(in the rows, 128 means zero)
Rotation paths and how fast each direction turns (degrees per step)
Each turn is a multiple of 5 degrees from 10 to 175, or 0.
Each row of a path follows its step; steps can be skipped.
Rotation 1:
step 1: [129 130 127 133 127 131 110 113 127 126 144 132 122 123 129 118 130 133
 132 126 138 122 125 127 128 127 118 117 123 126 135 138 121 131 136 128
 130 115 139 132 131 123 135 129 131 124 130 134 133 122 132 130 122 137
 125 138 126 136 131 135 122 135 138 136 125 128 129 133 135 122 126 115
 138 136 129 121 131 125 136 124 122 122]
step 9: [130 119 134 126 122 126 124 117 125 120 136 141 120 131 134 122 128 128
 120 130 127 134 131 127 134 128 134 122 117 127 140 117 127 138 133 124
 130 117 132 131 135 125 134 138 128 114 143 114 122 120 135 122 127 132
 118 122 121 126 127 138 130 123 123 139 134 133 132 122 125 142 132 123
 131 126 126 119 130 128 129 129 134 122]
step 17: [124 128 130 143 128 128 130 123 131 116 129 121 133 132 125 121 120 140
 126 130 130 136 115 115 130 133 126 127 131 137 143 135 130 142 129 126
 131 126 128 126 130 128 141 126 124 121 138 119 127 127 127 125 119 131
 124 130 130 137 131 133 143 128 133 119 119 123 135 117 133 127 133 120
 142 128 124 122 129 127 135 121 134 120]
step 19: [128 134 133 130 125 133 128 122 113 119 143 138 132 125 127 113 126 126
 123 131 124 118 131 128 114 125 122 124 126 119 131 117 122 129 136 137
 128 123 135 127 133 115 137 123 125 127 130 134 132 124 133 129 119 133
 117 132 131 126 126 130 128 123 135 142 123 132 128 127 128 140 126 135
 124 140 127 128 140 135 125 120 123 134]
step 23: [137 130 127 145 131 134 123 129 130 119 138 136 130 132 130 118 136 128
 126 130 129 118 120 122 123 130 123 123 140 136 129 124 120 132 143 129
 138 139 128 126 127 125 121 133 129 120 128 122 128 116 135 120 118 135
 118 140 126 132 130 134 123 119 139 137 122 134 133 127 128 131 130 126
 132 138 124 131 127 123 130 116 134 124]
step 25: [118 119 140 135 130 128 131 124 125 115 134 122 132 125 126 118 129 132
 130 130 129 130 136 124 128 129 135 116 128 121 132 121 125 124 132 143
 123 112 130 138 129 117 134 132 124 122 141 133 127 136 132 123 130 125
 126 129 133 121 134 125 140 134 124 126 115 124 135 125 132 139 125 135
 127 132 121 125 119 129 141 137 133 128]
step 26: [124 124 132 134 133 138 129 127 130 119 135 125 125 129 133 131 129 126
 115 132 135 123 133 123 125 136 121 123 136 132 134 122 130 132 146 124
 117 137 133 135 127 124 126 132 132 131 135 134 128 122 128 113 119 136
 110 130 120 118 122 130 128 123 136 128 125 117 125 129 132 130 122 129
 139 120 136 126 125 125 133 124 139 118]
step 28: [128 119 136 136 127 129 123 125 127 124 134 132 121 125 122 123 139 126
 126 132 126 132 128 128 127 126 135 123 120 128 130 120 129 128 125 126
 132 102 129 130 132 128 146 139 133 122 137 123 134 127 133 131 121 137
 127 122 137 131 142 130 126 123 131 140 115 131 134 131 130 133 129 119
 129 123 117 114 127 129 135 128 126 120]
step 29: [121 123 137 138 126 125 123 126 123 116 133 121 140 125 133 134 134 128
 122 117 127 123 125 121 129 126 129 131 136 126 126 129 132 131 137 132
 121 115 112 136 140 120 134 128 125 122 132 129 136 125 131 116 123 128
 119 139 120 118 128 127 129 118 136 126 117 122 131 128 135 132 126 134
 129 129 130 130 130 134 138 117 138 132]
Directions:
[128 128 128 126 127 130 130 129 129 126 128 129 131 127 129 127 130 129
 128 130 127 130 127 125 130 129 127 128 127 129 126 128 126 130 129 129
 131 129 127 129 128 129 129 130 130 126 128 127 127 127 129 131 128 126
 129 126 130 129 128 128 128 127 128 128 127 129 125 126 127 129 127 125
 130 127 130 129 129 130 127 130 128 127]
100
[131 129 129 128 127 126 124 125 127 126 126 128 126 129 132 129 129 128
 126 127 130 127 128 127 132 130 129 127 129 129 127 128 129 128 127 128
 128 128 127 129 129 126 125 129 130 126 128 128 128 126 126 127 128 129
 127 130 129 127 127 127 125 128 129 126 128 129 126 128 128 126 127 128
 130 127 128 127 127 128 127 127 129 126]
130
[126 127 129 127 128 125 128 128 130 132 128 129 127 130 129 126 128 130
 129 126 128 128 128 129 129 127 128 129 126 128 130 128 126 131 128 128
 132 125 130 127 131 128 128 126 128 128 130 126 128 129 127 126 129 128
 128 129 129 131 129 128 127 127 127 131 128 126 125 128 130 126 129 128
 130 127 126 128 126 127 128 129 129 130]
95
[130 128 125 128 129 129 127 127 128 127 129 126 127 126 126 129 128 129
 129 128 130 128 126 127 127 127 129 125 127 129 128 128 128 130 129 126
 129 127 127 125 127 128 128 127 125 128 130 129 129 129 129 129 129 126
 131 127 129 129 127 124 126 130 126 128 127 127 128 131 129 127 127 125
 129 128 127 127 128 127 127 128 125 127]
110
